D: rows in several groups, each row roughly a mix of its group's directions:
D (115 x 11):
[[ 26   2  -8   6   2  43   1  -1   4 -27  -9]
 [ -4  12  17   4 -11  46   5  14  -2 -13 -18]
 [-30  13  -7 -19  -3   4  16 -21 -35   0   0]
 [ 14   7   1 -38   5   1  18  14   1  28 -21]
 [-17  19   4  21  11 -20  29   9 -13  -3  27]
 [ -7  -5  -6  19 -24 -12  27   9   3   7  38]
 [ 25 -33  21 -22  15   0   1  11   8  21   2]
 [ 27  24   7  -4   4 -14 -18  34 -18  -8  -5]
 [-12 -17  37 -22   3   2 -33  -2   3  -1  -9]
 [ 18  14 -20  -2  -7 -16  18  17  11 -36  12]
 [  9  17 -13  34 -10 -12  -5  35   0   5  16]
 [ 23  12 -26   7  -5   2  29  10  15 -22  21]
 [ 24  25   0  -1  20  31 -10 -18  -4  17 -12]
 [-12  -8 -19   0   9  30 -34   5 -19  -5 -19]
 [-24   6 -18 -26   9  -6  25  -4  23   1  24]
 [  1 -20  18 -10  -4 -28 -15   0  11  38  -3]
 [-24  -2  -7  15  31 -20  17   8  25  11 -12]
 [ 24 -14 -15 -12  35  -1  14  26  -2  10  12]
 [ 37  -6   2   1  -1 -28  30  10   7  -1  14]
 [ 33 -20   8   1  23   6 -14 -11  15 -10 -27]
 [  0   5  34 -11 -22  21 -22  -1 -20 -16   3]
 [ 49   9  15  -5  -6   3  -9  -5 -21  -2 -10]
 [ 13   8 -14   0  25  43  12  -4  -9  17  -4]
 [-14  12  39   8 -20   8  -4  24 -16   6  11]
 [-15   1 -14  25  -4  -1 -24  14 -32  -5 -23]
 [-26 -40  -1   8  14  19  -2  -9  16 -14  -3]
 [-15 -31 -14  -2  12  -3  13  36  -7 -20   4]
 [-14 -31  27 -17  -6   3  -8 -12  24  20  -9]
 [  7  11   9  -6  -8 -12 -32 -22  13 -21 -29]
 [ 13  12 -14 -15  -2  32  10   2   7  -9 -38]
 [-13 -13 -34 -20  23 -18 -13 -22  -6  -6  -1]
 [ 16  -1  -6   4  -7  23  34   8  -2  35  10]
 [ 31  -3 -11   7  11 -36 -27   4  -7 -10   5]
 [ -8  16  18  13 -43  -8   2   8   6 -22   8]
 [ -3  -1   5 -14  40  -6 -10  28 -16 -14  17]
 [  5   8   7  -6   8  -1  34 -17  18 -10  36]
 [ 23  20  -8  18  12 -28   9  27  15   8  13]
 [ 19 -10 -23  10   2  25  33 -15   5   6  18]
 [ 29 -11  -5 -21  31  -7  13  13   8 -10  22]
 [ 16   4 -30  15  -6 -12 -18  26  11  -6  27]
 [-31  -8 -19  14  20  -1 -12  11  -3  27 -22]
 [-22  -5   0  12 -22 -22 -10  19 -14 -33  -7]
 [-45   9  -2   7  -3 -10   6  -7 -19 -26   8]
 [ -7  11  -9 -10 -20  -1   5   6 -23  46   5]
 [ 16 -19  13   6  31  13 -13  25  11 -17  17]
 [ -1  -3  -2 -27   2  43 -15 -20  11 -10   5]
 [ 22   3 -24   1  14  -9  37   0  14  -1  22]
 [-23 -15   5 -31  -1   0  14  16 -12  23 -25]
 [-18  -9 -12  35 -30   1   2 -23  -2  13  11]
 [ -8 -10 -21  20 -21  -7  16  27  -5 -30   8]
 [  0  11   2  14 -17  16 -10  -2 -31 -39   4]
 [-26  18  34   0  -4 -19   6 -12   6 -15  21]
 [-15  -6 -21  24 -23  21 -24  15 -10 -15  11]
 [ 20 -22   1 -14  15 -20 -20 -15  -2  26 -20]
 [ 34   4 -12  -9  18  -8  18  14  -4 -23  24]
 [ 20  -1  -7 -21  35 -11  10  18   6 -14  24]
 [-26 -14   4  -5  13  41  25  -3   6  -5   3]
 [  4  14  33  10   2  41 -11 -12   8   6   1]
 [ 10 -14 -10 -34 -19  11 -17 -15 -12  27   7]
 [ -1  18  15  25   2   8 -35 -26  -5 -17   1]
 [ -3  47   7 -10 -29  -4  -5  11  -4 -11  -2]
 [ -9 -21  14 -12  25 -26  -1 -14  31 -10  -6]
 [ 21 -14  -8   3  12 -25  10  25  10   0  35]
 [ 17   0 -28  21 -32   0  -4 -16   1  -8 -26]
 [ -1  -1  -9  -6   3 -43 -17  23 -25  -6  -7]
 [ 34   7 -10 -22  -5  -3 -17  31  -6  -2 -19]
 [-30  25  -2  30  -9  -8  23  -8  -9   3  12]
 [-19  -8  16 -20   5 -11 -38  -2  14   0 -24]
 [  9 -11  -8 -13 -18  42 -14 -16 -20  -7  -7]
 [-23 -23  13   2 -34   9 -24   8   9  12  12]
 [ 22   9  -4  21 -21  -5 -24  19 -14 -21  19]
 [ 30  -3  -6  -6   5   0  18 -13  27  30  19]
 [ 34 -11 -22  18 -26   7   2   3 -15   2 -21]
 [ 15  27  -2 -20   6 -11  16  18 -23  26  10]
 [-12  -7 -17   9  28  11  -7  29 -24  21  -7]
 [-14 -15  16 -16  -6  17 -18 -35  24  -7  -4]
 [ -2   1 -28  22  26   8   2   8  17 -32  -3]
 [-26   7 -30   0  34  -9 -14  15   5   6 -12]
 [ 14  23  -3  -9  13 -26 -12 -21 -16  31   6]
 [ -9 -27  20  -3  35  21 -17   7   8 -13   0]
 [ 18  -3 -10   4  -3  52   3  -1   1  -3 -16]
 [-15   1  26  17   8   1  22  -1 -21  -8  34]
 [  1   6 -19  -9  16   8  38   3  -6  19  28]
 [ -2  21 -11  11 -24  -7  32  -7  -2   8  32]
 [-22 -29  34   8   2  -7 -28   4   6  -4   5]
 [ 25  28 -11   7  -6 -14  11  25   6  -3  29]
 [  0   5  17   4  11   0   2  38 -36   9  11]
 [ -7 -19   7 -18  23 -30  -9  -6  -5  31  12]
 [-27  24   1   8   1 -13  -4 -18   1 -37  14]
 [ -2   2   4  -3 -19  35   7  -2 -21  32 -18]
 [  0  -6 -26 -10  31   5  -5 -14   7 -34 -15]
 [-20  18  12   9  15  -1  31   0  13 -34   3]
 [ -5  12 -15  -2 -19  24   9 -29  10  -6 -32]
 [-26  26   2 -10  -4   6  39  -1 -12  14   6]
 [ 12 -26 -28  -5  12  26 -23 -12   3   0 -18]
 [  9   0   1   5  11   9  38 -10  -1  -8  39]
 [ 12  -2 -28  -4  -8  17  21 -28  26   7 -14]
 [ -2 -24   1  16  13  -5 -22   1  27 -35  -2]
 [ 23  11  20   9 -39  -5  20   9 -12  13   0]
 [ 37   9  13  10  15  13  14   7  23 -22  -7]
 [  3 -11 -14   7  -8  -9  16 -37  36   1  -4]
 [ 25  -3  20 -19 -23  13 -25  -1 -10 -24  -7]
 [-36  -1  14  19   9 -35  -1   2   1 -17   1]
 [  2  -7 -12   7 -15 -20 -31  -4   4 -10 -38]
 [-11 -23  -8  12   8  17 -25   4  -6 -19 -34]
 [ 13   4  12 -40 -12 -21  -1 -18 -12   4  21]
 [-34   3  -5 -10  26   5   1 -23  27  -3  14]
 [ 22   4 -25 -29   3  16  10  -2  23  -7  24]
 [ -8 -19 -10   4  -9 -13 -29 -10   5 -16 -38]
 [  3   4  21  -7 -34 -12 -18   1 -16 -17  28]
 [-14  18 -16   3  10  13  -7  -1 -43   5 -21]
 [ -2   4   2  -1  20 -13   9  -5  21 -46  13]
 [  9 -20 -33  -4   5 -28   9 -22  21   4   4]
 [-21  18 -10 -33  -8  -2  26 -14  -5  -4 -23]
 [ 19  23  -3  -7 -10  -7 -13  26  -9 -27 -27]]
one row of each group, then the others: which group is each in?
[-23  17  17  -9  -8  24   8  18 -30   5 -17]  P
[  6  14  29  -6  19  -8  33 -11  -3  13 -24]  E
[-34   1  12  18 -15 -18 -23 -16   0  -5 -20]  L

[-16  10 -10 -14  13  47   5  -4  -2   7  18]  L
[ -8  32   9 -14   0 -11  14  30   3  28   3]  L
[ -7   6  15  14  -9  -4  13  16 -19  26  37]  P
[-26   7 -11 -10 -13 -25  -9  -2 -26 -13 -28]  P
[-21  -4  -1   5  32 -17  22   3  33   4  -8]  E
[  6  15 -25   1   5  20 -18  16 -29 -26  -2]  L
[-26   3  -3  16 -23  36  10 -11  -9  -4 -17]  P
[ 43   3 -15   3 -14   6 -24  11  -5 -10  17]  E
[ 15 -20 -30  15 -16 -15  12  -1  28 -15   5]  P
[  9   2 -12 -27  -2   5   1 -25  42  -7   0]  L
[ 24  12 -39  -3  -5  11  17  12  -1  -8 -24]  P
